In the rows, 128 means zero.
One turn or mirror swaps these rows in pairs. Which row does each one swap with?
K_139: [117 146 129 120 146 128  84 131 137 141 100 123 128 142 149 115 129 116
 122 176 203]
K_65: [137 162 107 117 138 130 118 119 140 126 133 111 171 147 169 140 108 140
 123 115 153]
K_798: [142 134 117 134 117 134  95 128 106 138  85 115 164 143 128  77 109 139
 112 126 155]
K_291: [117 164 116 127 129 128 118  91 138 157 101 135 123 120 106 140 165 143
  87 141 139]
K_629: [115 170 143 114 119 132 119 155 131 142 104 122 128 155 118 127 132 123
 110 152 196]
K_188: [122 124 137 117 131 135  87 127 119  97 110 121 145 127 133 116 127 123
  79 129 119]
K_840: [ 81 179 106 116 132 133  96 109 123 157 130 162 121 134 120 125 132 149
  96 142 141]
K_960: [117 107 126 111 130 127  98 148 149 151 110 116 148 138 128 125 122 115
  96 185 165]
K_630: [116 126 129  89 107 117 111 106 131 146 114 148 149 135 123 153 120 177
 153 116 163]
K_642: [122 150 111 117 136 122 116 101 142 139 130 144 156 125 131 159 145 149
 170 138 154]
K_873: [ 83 170 119 123 134 128 112 134  99 164 127 142 140 136 123 113 116 161
  98 166 136]
K_235: [127 147 143 113 108 107  99 119 110 167 150 141 146 146 132 121 110 150
  92 114 139]
K_295: [120 170 132  97 136 122 108 122 146 179 113 114 126 146 108 133 124 161
 133 129 122]
K_755: [123  96 124 115 133 125  90 144 128 125 111 123 140 138 124 117 117 130
 124 160 200]
K_418: [120 154 145  87 145 111  99 119 146 121 118 118 142 136 144 160 107 154
  96 104 153]
K_606: [112 176 112 125 118 139 113  94 128 124 111 127 142 140 116 103 133 117
  95 138 198]
K_965: [112 145  96 101 113 128 114 136 146 148 115 117 134 120 134 119 121 182
 103 184 183]
K_223: [130 138 123 104 121 141  90 151 105 122 139 120 161 118 130  96  96 150
 109 164 156]
K_149: [113 156 106 116 123 130 111  99 138 139  88 163 142 140 121 123 140 169
 166 165 163]
K_582: [113 155 143 111 125 126 102 132 115 111  98 141 150 112 140 123 118 190
 148 130 179]
K_675: [128 161 129 101 134 133 107 124 139 112 145 126 169 127 148 139 145 172
 148 126 158]
K_256: [118 156 128 119 106 133 101 105 142 121 100 123 134 165 131 114 116 142
 103 182 202]
K_449: [101 156 124 105 100 133 119  90 136 161 120 157 127 129 111 132 155 148
  93 122 152]
K_793: [119 102 134 113 123 128  94  96 126 135 103 123 144 132 150 125 119 126
  69 116 149]
K_879: [124 131 119 126 144 134 102  70 136 145 114 124 138 140 127 131 124 121
  67 145 171]
K_391: [124 115 139 105 125 121  83 132 125 134 104 126 122 144 121  93 111 164
 128 186 174]
K_445: [117 189 130 115 138 129  99 120 124 153 107 132 141 111 134 145 120 128
 143 174 124]
K_354: [ 95 144  97 109 118 135 125 118 141 134 122 177 131 136 115 132 141 160
 137 126 165]
K_561: [127 103 120 115 115 132 104  84 131 140  96 110 136 146 120 117 116 111
 134 156 182]
K_294: [112 181 139  85 145 119 104 106 139 125 127 142 178 108 142 140 130 167
 107 141 147]
K_862: [121  90 136 127 155 127 104 110 121 115 114 121 137 157 134 139 122 114
 112 143 153]
K_242: [ 98 137 102 113 117 119  86  91 109 168 138 124 137 140 130 131 113 146
 158 142 137]
K_195: [113 165 109 121 108 152 107  98 147 121  80 130 143 106 128  93 133 143
  84 141 150]
K_751: [118 158 149 118 151 123  93 128 102 124 101 114 121 146 112  87 109 156
 116 148 179]
K_2: [125 113 133 105  88 121  83 138 113 121  94 124 130 129 114 116 125 128
 142 143 143]
K_14: [135 149 124 117 150 129  99  90 147 129 125  96 111 136 135 112 117 136
 139 176 168]
K_564: [104 160 137  99 121 133 111 101 152 111 109 110 171 143 157 159 115 176
 129 134 151]
K_826: [127 168  88 153 147 131  96  99 125 154 105 121 138 123 136 120 126 135
 112 163 124]
K_499: [119 155 112 124 116 125 119 119 129 150 130 158 192 127 136 151 145 161
 133 146 141]
K_385: [101 151 127 111 109 134 127  95 149 130  95 129 174 131 138 165 136 165
 107 118 147]
K_736: [119 128 117 115 132 129  97 120 145 117 109 125 131 135 134 125 122 143
 142 134  90]
K_781: [119 157 133 102 144 127  90 112 136 125 107 125 152 120 132  98 121 118
  79 182 185]
K_595: [103 151 128 117 102 137 111 118 141 156  93 117 140 114 129 106 125  96
 107 123 135]
K_438: [120 110 110 119 134 126  94 121 122 135 107 123 149 121 138 119 121 167
  57 117 153]
K_527: [109 144 134  94 115 135 113 111 144 127 102 153 150 110 115 149 138 167
  82 108 161]
K_978: [129 180 111 106 151 126 106 103 145 117 105 117 131 120 138 109 111 160
 147 121 131]
K_705: [125  92 136 102 149 131  94 116 132 117 111 104 149 155 133 117 113 162
 135 164 156]
K_201: [133 145 119 117 126 129 109 138 131 110 102 121 145 121 142 113 118 129
  97 155  97]
K_318: [116 153 157 111 146 118  92  98 123 149 124 121 135 144 132 141 113 178
  70 141 138]
K_38: [117 138 135 111 126 131  94 167 116 129 113 118 140 117 108 121 127 184
  93 144 136]
K_693: [ 88 135 120 138 122 132  91 127  95 147 115 151 125 157 109  94 120 155
 124 156 153]
K_863: [118  82 133 101 117 129  93 138 130 126 110 118 158 129 130 120 122 152
 138 140 181]
K_309: [129 141 114 122 124 116 107  86 142 163 118 146 139 139 128 146 143 139
 165 159 163]
K_60: [122 125 121 117 109 127 106 100 146 141 110 125 133 164 123 126 116 139
  68 165 189]
K_671: [138 145 137 133 133 117 119 104 117 124  93 103 167 122 157 154 140 159
 119 173 143]
K_279: [114 149 121 115 134 132 106  88 134 133 107 127 160 119 146 125 130 170
 173 151 126]

K_675 is swapped with K_139
K_391 is swapped with K_279
K_965 is swapped with K_671
K_294 is swapped with K_781
K_188 is swapped with K_840
K_873 is swapped with K_201
K_564 is swapped with K_256

